Look-ups in named tables: a row name and a column name give one cell, copied from the table.

Bepo =
|  | Mik | Fur | Larola | Lakise | Buzede | Gopasob | Tedap |
|---|---|---|---|---|---|---|---|
| Sor | -0.055 | 0.425 | -0.133 | 0.082 | -0.373 | -0.269 | -0.835 |
| Pufik | -0.457 | -0.829 | -0.191 | -0.412 | -0.005 | 0.053 | 0.282 |
| Zov | 0.016 | -0.357 | -0.038 | -0.324 | -0.213 | -0.222 | 0.222 |
| Vasema | -0.203 | -0.156 | 0.147 | 0.088 | 0.574 | -0.295 | -0.136 |

Mik of Pufik = -0.457
Mik of Zov = 0.016
Gopasob of Zov = -0.222
Larola of Vasema = 0.147
Buzede of Zov = -0.213
Gopasob of Pufik = 0.053
Lakise of Zov = -0.324

Table Pok
fields: Tir, Givu, Zat, Benira, Mon
Rege: [2.7, 9.9, 6.1, 6.8, 6.6]
Bik: [4.2, 8.0, 6.5, 6.7, 6.6]
Mezo: [2.5, 9.7, 6.3, 6.8, 6.7]

Mon of Rege is 6.6
Benira of Mezo is 6.8
Givu of Bik is 8.0
Givu of Mezo is 9.7
Zat of Rege is 6.1
Givu of Rege is 9.9
Mon of Bik is 6.6
Benira of Rege is 6.8
Zat of Mezo is 6.3
Tir of Bik is 4.2

Bigenir =
|  | Beg | Sise | Zosadeb |
|---|---|---|---|
| Lokeb | 49 | 51 | 108 |
| Sog | 179 | 38 | 73 |
| Kar | 162 | 38 | 8 |
| Nibepu | 89 | 223 | 17 |
| Nuroge | 81 | 221 | 113 |
| Fetuma | 39 | 220 | 34 |
| Vut | 173 | 50 | 193 |
| Vafu | 92 | 156 | 119 |
| Gobut | 210 | 253 | 154 |
| Zud | 105 | 124 | 90 |
| Koli | 162 | 199 | 53 |
| Parame | 129 | 64 | 165 |
| Nulag | 145 | 72 | 36 |

Zosadeb of Vut = 193
Sise of Nuroge = 221
Sise of Sog = 38
Zosadeb of Fetuma = 34
Sise of Vut = 50
Sise of Lokeb = 51
Beg of Gobut = 210
Beg of Koli = 162
Beg of Nibepu = 89
Zosadeb of Nulag = 36
Sise of Zud = 124
Zosadeb of Koli = 53
Sise of Parame = 64
Zosadeb of Zud = 90
Sise of Gobut = 253
Sise of Fetuma = 220
Zosadeb of Gobut = 154
Beg of Fetuma = 39
Sise of Vafu = 156
Zosadeb of Lokeb = 108

Nunilim:
,Falan,Tul
Fekef,0.631,0.260
Des,0.679,0.326
Bapuf,0.633,0.297
Podig,0.737,0.451
Vof,0.619,0.243
Mov,0.631,0.305
Saz,0.692,0.324
Rige,0.308,0.654
Digibot,0.187,0.836

Podig, Tul => 0.451
Podig, Falan => 0.737
Fekef, Tul => 0.260
Saz, Falan => 0.692
Fekef, Falan => 0.631
Des, Falan => 0.679
Vof, Tul => 0.243
Rige, Tul => 0.654
Saz, Tul => 0.324
Rige, Falan => 0.308
Vof, Falan => 0.619
Mov, Tul => 0.305
Bapuf, Tul => 0.297
Des, Tul => 0.326
Bapuf, Falan => 0.633
Digibot, Falan => 0.187
Mov, Falan => 0.631
Digibot, Tul => 0.836

Sig =
|  | Kon | Mibadi | Mimezib | Fova |
|---|---|---|---|---|
| Nak | 4054 | 8234 | 1181 | 6688 |
| Fazi | 16694 | -87357 | 56405 | -12997 |
| Nolud | 25283 | 11159 | 11807 | 21821 |
| Geman | 14361 | -79749 | 52624 | -11423 |
| Navo | -9302 | 2355 | -15335 | -632 |
| Bep | 22309 | 28869 | 24130 | -13166 |
| Batava | 17320 | 14415 | 19726 | 16206 |
| Zemil | 17908 | 14708 | 23866 | 16298 |
| Zut | -85233 | 82677 | 90977 | 14763 |
| Nid | -1360 | 61699 | 48037 | 573 |
| Zanafo | 47220 | 12341 | 13654 | 24752 |

Fova of Zanafo = 24752
Mimezib of Geman = 52624
Mibadi of Zemil = 14708
Fova of Nak = 6688
Fova of Geman = -11423
Fova of Bep = -13166
Mibadi of Bep = 28869
Kon of Batava = 17320
Mimezib of Bep = 24130
Mimezib of Nid = 48037
Mibadi of Zut = 82677
Kon of Nak = 4054
Mibadi of Nid = 61699
Mibadi of Geman = -79749
Mimezib of Nolud = 11807

